These views show one set of named points, seen from different sides, and a view may be mirrored.
A view may leave some points out, and in a few views one point is out of place. Which views, in the order they come, and which point in each? Write no view if none.

-- scene 1 --
A:
  Tam 3.13	1.62	-0.92	-1.01	2.73	3.20	-0.14	0.26	1.12	0.18	1.12	0.15	1.06	1.60	3.09	-3.89
  Gada 3.34	1.44	-1.12	-0.46	2.44	2.92	-1.21	-0.34	0.09	-0.23	0.73	-0.22	0.20	1.93	2.19	-4.15
  karat 3.83	1.01	-1.33	-0.39	2.20	2.85	-0.86	-0.14	0.42	-0.76	0.68	0.40	0.67	1.63	1.67	-4.36
  tamuv 4.06	0.94	-2.06	0.09	2.16	2.95	-0.25	0.10	1.11	-0.71	1.12	1.13	0.55	0.52	2.48	-4.45
  Kikom 2.62	2.02	-1.18	-0.62	2.06	3.07	0.05	0.92	1.07	-0.48	0.92	0.39	1.70	1.44	2.63	-3.61
  razim 5.07	0.84	-1.21	-0.95	2.38	3.81	-0.18	0.82	1.21	-0.30	1.06	1.35	0.88	1.07	2.34	-4.45
  som 3.55	1.65	-1.36	-0.34	2.14	3.26	-0.74	0.43	0.44	-0.33	0.85	0.33	0.51	1.41	2.39	-4.06
  noni 3.30	0.89	-0.71	-1.09	2.71	2.55	-0.53	-0.52	0.87	-0.49	0.71	-0.07	1.23	2.23	1.88	-4.26
B:
  Gada 0.53	-0.68	0.61	-0.31	0.52	-0.76	0.40	0.47	0.62	-0.67	-0.79	-0.42	-1.33	-1.15	-0.06	-1.00
  som 0.32	-0.94	0.43	0.26	0.20	-0.57	-0.27	0.18	0.44	-0.65	-0.53	-1.05	-1.23	-1.28	-0.42	-1.44
  karat 0.94	-0.97	0.37	0.14	0.07	-0.09	0.05	0.32	0.84	-0.83	-0.68	-0.99	-1.37	-0.66	0.26	-1.05
  razim 0.41	-1.68	0.16	0.67	-0.69	0.80	-0.45	0.60	0.39	-0.51	-1.02	-2.00	-0.99	-1.51	0.26	-2.37
  tamuv 0.63	-1.11	0.66	0.55	0.04	0.46	-1.12	0.06	0.42	0.03	-0.59	-1.87	-0.59	-0.66	-0.03	-1.28
  Tam -0.63	-1.08	-0.01	0.63	-0.18	-0.36	-0.14	0.53	-0.11	-0.50	-1.29	-0.55	-0.78	-1.77	-0.36	-0.95
  Kikom 0.14	-1.22	-0.46	1.30	-0.47	-0.12	-0.72	-0.25	0.40	-1.04	-0.62	-1.05	-1.14	-0.49	-0.25	-0.32
C:
  Tam -2.64	-3.73	-3.23	-1.12	-1.83	3.93	-0.51	1.04	0.77	3.96	-3.50	-0.72	-0.18	0.20	4.54	-6.19
  noni -2.05	-2.81	-4.16	-1.29	-2.10	3.78	-1.12	0.42	0.77	4.83	-3.75	-0.86	0.37	-0.22	4.39	-6.02
  karat -3.01	-2.92	-4.38	-0.84	-2.00	3.97	-1.06	0.89	0.37	4.94	-4.48	-1.60	0.34	-0.63	4.26	-5.96
  razim -4.24	-3.50	-3.49	-1.37	-2.10	4.20	-0.38	1.15	0.19	3.92	-3.86	-1.54	1.18	-1.19	4.46	-6.93
  Kikom -2.68	-3.49	-2.67	-1.27	-1.96	4.64	-0.82	1.50	-0.08	4.29	-3.96	-0.86	-0.25	0.41	4.74	-5.56
  Gada -2.63	-3.22	-4.55	-0.29	-1.45	3.87	-0.97	0.73	0.88	4.83	-4.11	-1.38	-0.33	-0.20	3.92	-5.92
  som -3.27	-3.44	-3.80	-0.53	-1.59	4.24	-0.75	1.21	0.37	4.49	-4.22	-1.50	-0.16	-0.24	4.17	-5.96
  tamuv -3.98	-3.46	-3.86	-1.10	-2.66	3.55	-0.56	1.70	0.28	4.26	-4.89	-2.00	0.24	-0.56	4.81	-6.24
D:
  razim -2.60	-3.82	-2.61	-1.47	1.29	6.01	-4.41	-0.82	4.48	-0.42	2.11	-0.89	2.86	-2.75	1.25	0.99
  noni -2.48	-3.23	-3.46	-0.29	1.45	5.46	-2.96	-0.03	5.93	-1.30	0.92	-1.00	2.32	-3.27	1.06	1.67
  tamuv -2.88	-4.32	-2.22	-1.28	2.13	5.15	-3.94	-1.07	5.60	-0.22	1.84	-1.18	2.27	-2.47	1.80	1.32
  karat -2.70	-3.31	-3.12	-0.49	1.83	5.36	-2.99	-0.88	5.64	-1.05	1.72	-1.19	2.16	-2.54	1.49	1.27
  som -3.11	-3.43	-3.21	-1.15	1.61	4.66	-3.23	-0.55	5.38	-0.81	1.58	-1.22	2.18	-2.45	1.36	0.68
E:
  Tam 0.33	0.15	-0.26	0.09	-0.44	-0.83	-1.21	4.00	1.91	4.59	1.57	3.60	2.52	1.17	-1.07	0.62
  Kikom 1.02	0.22	-0.10	0.24	0.15	-1.27	-1.31	4.73	2.09	3.98	1.46	3.32	2.86	1.08	-1.05	1.41
  karat 1.03	0.42	-0.47	-0.47	-1.44	-1.32	-0.94	4.34	2.33	3.86	1.46	3.39	2.32	2.36	0.27	0.84
  tamuv 0.66	0.78	-0.61	-0.14	-1.03	-1.45	-1.17	4.89	1.72	4.69	0.22	3.14	1.65	1.89	0.44	1.17
  noni 1.03	0.42	-0.18	-0.01	-1.53	-1.06	-0.63	3.87	2.58	4.02	1.83	3.36	2.97	2.13	-0.66	0.10
  som 0.64	0.22	-0.43	-0.45	-0.80	-1.10	-1.40	4.38	1.99	4.01	1.59	3.66	2.10	1.73	0.02	1.32
  Gada 0.67	0.24	-0.21	-0.57	-1.69	-0.75	-1.27	4.09	2.32	3.83	2.23	4.02	2.15	1.95	0.00	0.84
F:
  Tam 2.18	0.62	-1.57	-5.02	0.08	-7.50	-0.38	3.16	0.29	4.33	-2.16	-1.26	-3.47	3.58	6.47	-0.46
  som 2.46	0.57	-1.21	-5.14	0.43	-8.09	-0.47	2.13	0.03	3.76	-2.76	-1.16	-3.06	3.88	5.82	-0.54
  noni 3.35	0.89	-1.09	-4.73	0.69	-7.34	-0.53	2.66	0.64	4.33	-2.25	-2.04	-3.20	3.30	6.35	-1.47
  Kikom 1.43	0.48	-1.12	-4.80	0.28	-6.80	-0.43	2.72	-0.17	4.35	-2.63	-1.48	-3.77	4.05	5.81	-0.61
  tamuv 2.51	0.45	0.48	-5.39	0.35	-8.72	0.09	2.60	0.03	3.53	-2.80	-1.08	-3.54	3.94	5.79	-0.40
  razim 3.04	1.03	-0.06	-5.50	1.07	-9.08	-0.58	2.90	0.73	2.92	-2.66	-1.86	-2.71	3.66	6.25	-0.34
  Gada 3.38	0.61	-1.76	-4.95	0.43	-8.14	-0.43	1.81	0.23	4.07	-2.54	-1.19	-2.84	3.54	5.99	-1.10
  karat 3.19	0.78	-0.56	-5.01	0.85	-8.14	-0.45	2.02	0.30	3.73	-2.78	-1.63	-3.04	3.67	5.78	-1.16
G:
  Tam 3.81	1.31	-0.45	-3.23	0.75	2.05	-1.49	1.91	-2.60	1.60	0.51	1.57	-0.83	-4.31	0.43	-3.97
  tamuv 3.89	1.19	0.25	-2.65	1.76	3.67	-0.28	1.92	-1.75	1.26	0.13	2.01	-1.37	-3.58	0.26	-4.41
  som 4.17	1.56	-0.28	-3.16	0.84	3.02	-0.81	2.08	-2.33	1.55	-0.22	2.10	-0.86	-4.02	1.08	-3.84
  karat 4.46	1.73	-0.08	-3.04	1.32	3.36	-0.80	2.20	-1.93	1.46	-0.27	2.51	0.01	-4.10	0.75	-4.33
  Kikom 4.34	1.68	-0.41	-3.28	0.59	2.07	-0.67	2.69	-2.70	2.03	0.79	1.35	-1.30	-4.12	0.94	-4.53
  noni 4.47	1.69	-0.38	-3.24	1.17	2.53	-1.55	2.23	-2.16	1.54	0.35	2.23	0.70	-4.55	0.33	-4.62
  razim 3.61	1.80	1.27	-2.42	1.16	2.66	-0.60	2.16	-1.62	1.44	-0.32	2.19	-1.28	-4.28	-0.23	-3.69
Views that do not fit: B, F
  B moved: Kikom
  F moved: razim

-- scene 2 --
A:
  kelev -1.76	6.78	1.94	1.23	2.59	0.65	-1.62	0.78
  Lutu -2.05	6.66	1.76	0.74	2.20	0.78	-2.70	0.84
  sipez -2.84	8.04	3.08	0.90	2.90	0.37	-2.01	0.91
  gesep -2.38	6.90	2.72	0.62	1.92	0.07	-1.98	0.53
  timud -2.32	7.82	2.43	1.29	1.97	0.49	-2.26	1.02
  duv -2.94	6.19	2.28	1.37	2.26	-0.38	-3.00	0.36
  meko -2.04	7.58	2.36	0.49	2.11	-0.20	-2.29	-0.21
  tezu -1.99	7.30	2.16	0.72	2.91	1.50	-2.71	1.03
  Vago -1.31	7.31	2.36	0.71	2.48	0.69	-2.56	0.28
  Fak -2.17	6.75	2.48	1.70	2.03	0.88	-2.65	0.94
  modo -2.54	6.37	2.51	0.58	2.59	0.28	-2.18	1.55
  dol -2.10	7.88	1.99	1.18	1.86	0.30	-2.04	0.85
B:
  Fak 1.48	-1.43	0.00	0.96	0.61	-0.66	-2.29	1.30
  timud 0.45	-1.49	-0.06	1.06	0.37	-0.46	-1.71	0.96
  tezu 0.49	-1.15	0.09	0.80	0.12	0.16	-2.99	1.67
  kelev 1.37	-0.21	-0.23	0.37	-0.04	-0.12	-1.87	0.57
  modo 1.05	-0.58	0.34	0.65	0.06	-0.67	-2.71	0.30
  sipez 0.04	-0.78	0.44	1.75	0.33	0.03	-1.85	0.64
  gesep 0.94	-0.67	-0.48	0.84	0.59	-0.28	-1.87	0.30
  duv 1.76	-0.26	-0.68	1.48	0.08	-1.32	-2.13	0.79
  Vago 0.49	-0.67	-0.53	0.47	0.85	-0.05	-2.22	1.69
  meko 0.29	-0.24	-1.12	0.89	0.54	-0.25	-1.48	0.97
  dol 0.39	-1.43	-0.36	0.68	0.20	-0.43	-1.42	1.02
C:
  Fak 0.72	1.05	1.30	-1.51	-1.40	-2.04	-1.20	-0.19
  Vago -0.17	0.91	1.90	-2.10	-1.33	-3.06	-1.21	0.31
  Lutu 0.60	1.00	1.31	-2.58	-1.27	-2.58	-1.31	-0.32
  gesep 0.24	0.30	2.03	-1.94	-0.53	-2.27	-1.33	-0.48
  kelev 0.35	0.99	2.01	-2.62	-0.17	-2.03	-1.50	-0.27
  dol 0.30	0.99	2.22	-1.75	-1.05	-2.65	-0.43	-0.78
  timud 0.11	0.82	1.87	-1.51	-1.24	-2.26	-0.51	-0.75
  meko -0.08	0.22	2.86	-2.27	-1.07	-2.76	-1.15	-0.18
  sipez -0.98	0.56	1.97	-1.68	-1.06	-1.61	-0.65	-0.66
  tezu -0.49	1.39	1.04	-2.33	-1.68	-2.51	-1.18	-0.31
D:
  Vago -1.12	-0.10	1.61	0.48	0.01	0.58	1.20	0.38
  meko -0.48	0.36	1.91	1.27	0.12	1.01	0.77	0.05
  tezu -1.05	-1.17	1.10	0.18	-0.10	0.79	1.42	-0.01
  kelev 0.13	-0.02	1.35	0.69	-0.94	0.44	0.83	-0.31
  Fak -0.36	-0.37	0.45	0.11	-0.48	1.02	1.00	0.79
  gesep 0.08	-0.11	1.22	1.19	-0.33	0.60	0.74	0.36
  sipez 0.11	-1.15	1.67	1.33	-0.25	1.43	1.63	0.42
  duv 0.78	0.53	0.60	0.17	0.07	1.22	0.89	-0.03
  modo 0.34	-0.58	0.53	0.79	-0.50	0.25	1.55	-0.14
  Lutu -0.68	-0.21	0.62	0.32	-0.22	0.54	0.94	-0.27
  dol -0.87	-0.15	0.97	1.37	-0.65	1.41	1.06	0.35
E:
  modo 0.79	1.21	0.35	0.50	-1.06	-0.13	-0.96	-1.46
  tezu 0.73	0.05	-0.56	1.13	-0.43	-0.25	-1.33	-0.84
  gesep 0.63	0.27	1.09	0.57	-0.79	0.09	-0.52	-1.23
  sipez 1.07	0.74	0.40	1.45	-0.02	0.82	-0.43	-0.97
  meko 0.41	-0.27	1.01	0.46	-0.60	0.42	-0.20	-0.24
  Fak 1.05	-0.11	-0.06	0.27	-0.35	-0.35	-0.65	-1.80
  kelev 1.00	0.64	1.08	0.31	-0.79	-0.54	-0.87	-0.77
  Lutu 0.50	0.07	0.06	0.09	-0.69	-0.40	-1.27	-0.99
  duv 1.50	0.35	0.56	-0.78	-0.97	0.46	-0.60	-1.25
  Vago 0.46	-0.41	0.03	0.86	-0.73	-0.37	-0.43	-0.51
  dol 0.22	0.12	0.61	0.50	0.34	-0.02	-0.43	-1.02
F:
  Fak 0.02	0.94	-1.84	-1.20	-0.91	-3.53	1.53	2.46
  tezu 0.18	1.29	-2.50	-1.75	-0.93	-4.64	1.49	1.79
  kelev 0.95	0.82	-2.32	-0.30	0.00	-4.31	1.38	2.47
  sipez 0.01	0.55	-2.03	-0.37	-0.78	-4.63	2.26	1.04
  duv 0.52	-0.25	-2.37	-0.63	-0.26	-3.06	1.09	2.21
  Vago 0.56	1.61	-2.28	-0.85	-1.06	-4.20	0.83	1.62
  gesep 0.46	1.09	-2.16	-0.15	-0.08	-3.77	1.54	1.84
  dol 1.02	1.22	-1.36	-0.84	-0.71	-3.94	1.84	1.50
  modo -0.05	0.53	-2.05	-0.94	0.40	-4.39	1.43	2.12
  Lutu 0.72	1.14	-2.32	-1.47	-0.29	-3.91	1.12	2.16
  meko 1.18	1.15	-2.34	-0.06	-0.66	-3.77	1.13	1.11
Views that do not fit: A
  A moved: kelev

-- scene 3 --
A:
  rebal 0.88	-0.40	-2.02	-0.59	-1.19	-1.36	3.79	2.24	2.01
  niluf 0.68	1.42	-1.71	-2.03	-2.22	-1.51	1.34	2.37	2.22
  kogim 0.59	-0.85	-1.92	-0.37	-0.76	-2.04	5.08	2.33	-0.28
  vep 1.26	0.66	-2.32	0.07	-0.89	-3.87	3.18	2.20	3.41
  Tizi 0.89	0.36	-1.45	-1.59	-0.26	-2.04	0.19	3.46	2.42
  Nuv 1.40	0.67	-3.36	-0.61	-1.63	-2.31	2.20	1.51	4.42
  bivo 0.70	0.31	-1.90	-1.84	-1.56	-1.85	0.39	3.30	1.33
B:
  niluf 3.96	2.54	3.73	4.75	-3.80	-4.55	0.81	2.02	3.94
  rebal 2.51	2.57	3.83	2.62	-5.11	-4.18	2.15	0.76	3.10
  zifo 5.63	2.28	4.54	5.99	-2.82	-4.18	1.33	0.97	5.38
  Tizi 4.83	1.00	4.02	4.95	-4.10	-2.81	1.97	1.57	3.65
  bivo 4.76	1.85	4.49	4.33	-3.60	-3.48	1.93	2.23	4.31
  Nuv 3.69	1.77	2.56	3.95	-6.63	-3.98	0.41	2.27	2.72
  Pabe 2.96	2.85	5.21	2.74	-4.06	-5.36	3.32	0.33	5.55
C:
  Tizi 4.27	-1.10	3.96	-1.04	-1.22	6.03	2.43	-2.00	5.04
  lapo 4.30	-0.61	4.20	-0.42	-0.16	5.82	1.81	-1.94	5.54
  bivo 3.35	-0.26	3.49	-1.14	-0.62	6.27	2.11	-1.35	5.27
  niluf 3.52	-0.70	4.42	-0.74	0.62	7.09	1.32	-1.41	5.89
  vep 4.77	-1.76	5.51	-1.41	2.26	4.38	1.96	-2.75	4.87
  kogim 3.58	-1.15	2.13	-3.46	0.95	3.78	1.06	-0.83	6.67
  rebal 5.05	-0.92	3.37	-0.68	1.86	4.50	0.65	-1.40	5.92
  Nuv 4.87	-1.28	5.28	0.55	2.13	6.01	1.81	-2.88	4.23
  Pabe 4.46	-0.66	2.31	-1.29	2.63	4.16	0.18	-0.94	6.62
D:
  rebal 0.54	-0.18	-1.21	-0.39	-2.82	-2.14	-1.74	-0.01	3.06
  bivo -0.45	0.53	-0.58	-1.28	-1.23	-4.02	-3.27	0.34	0.92
  vep -0.37	0.29	0.93	-0.46	-4.75	-3.34	-1.94	0.31	3.05
  Pabe 1.16	-1.17	-2.07	-1.31	-2.48	-2.15	-0.97	0.30	3.38
  lapo -0.66	0.54	-0.21	-0.39	-1.90	-3.10	-3.07	-0.16	1.54
  kogim 1.92	-1.49	-1.95	-1.77	-3.01	-2.32	-1.37	0.83	3.74
  Tizi -0.80	0.54	-0.06	-0.67	-1.86	-3.61	-4.45	0.26	1.16
E:
  niluf -2.06	-3.81	2.29	5.62	0.93	0.00	-1.66	-0.43	3.62
  rebal -2.41	-3.76	1.72	2.90	0.51	-0.17	-3.09	0.32	2.21
  vep -3.53	-3.90	1.92	4.14	2.66	-0.87	-2.76	1.76	1.94
  Nuv -3.79	-4.31	2.55	4.40	1.33	-1.45	-2.31	1.82	3.87
  kogim -1.85	-4.30	1.03	1.58	1.13	0.35	-3.26	-0.88	0.62
  bivo -1.25	-4.56	1.53	5.33	1.39	1.50	-1.67	0.22	3.92
  Tizi -1.49	-3.89	0.65	5.76	1.45	1.05	-2.33	1.30	3.93
  Pabe -2.08	-4.18	1.55	2.08	0.31	0.14	-2.98	-0.98	1.13
  lapo -1.98	-3.77	1.66	5.16	0.81	0.68	-2.22	1.09	3.65
F:
  kogim -2.57	1.85	4.23	0.25	1.20	0.28	4.07	-2.19	1.30
  vep -1.59	-0.03	2.50	1.15	1.65	-1.92	2.88	-4.94	2.59
  niluf -4.07	0.11	0.15	-0.48	1.64	-0.91	4.07	-4.42	2.24
  Pabe -2.77	1.50	3.21	-0.30	1.49	-0.12	3.90	-1.78	1.51
  lapo -4.24	-0.38	1.17	-0.17	0.76	-1.90	3.75	-4.41	1.81
  Tizi -4.94	-0.42	1.55	-0.16	0.35	-2.01	4.34	-5.56	1.73
  zifo -4.90	-0.26	0.26	-0.08	1.30	0.07	6.18	-6.19	2.06
  Nuv -2.60	-0.38	1.29	-0.21	2.22	-2.82	1.97	-4.60	2.68
Views that do not fit: B, C
  B moved: Pabe
  C moved: kogim
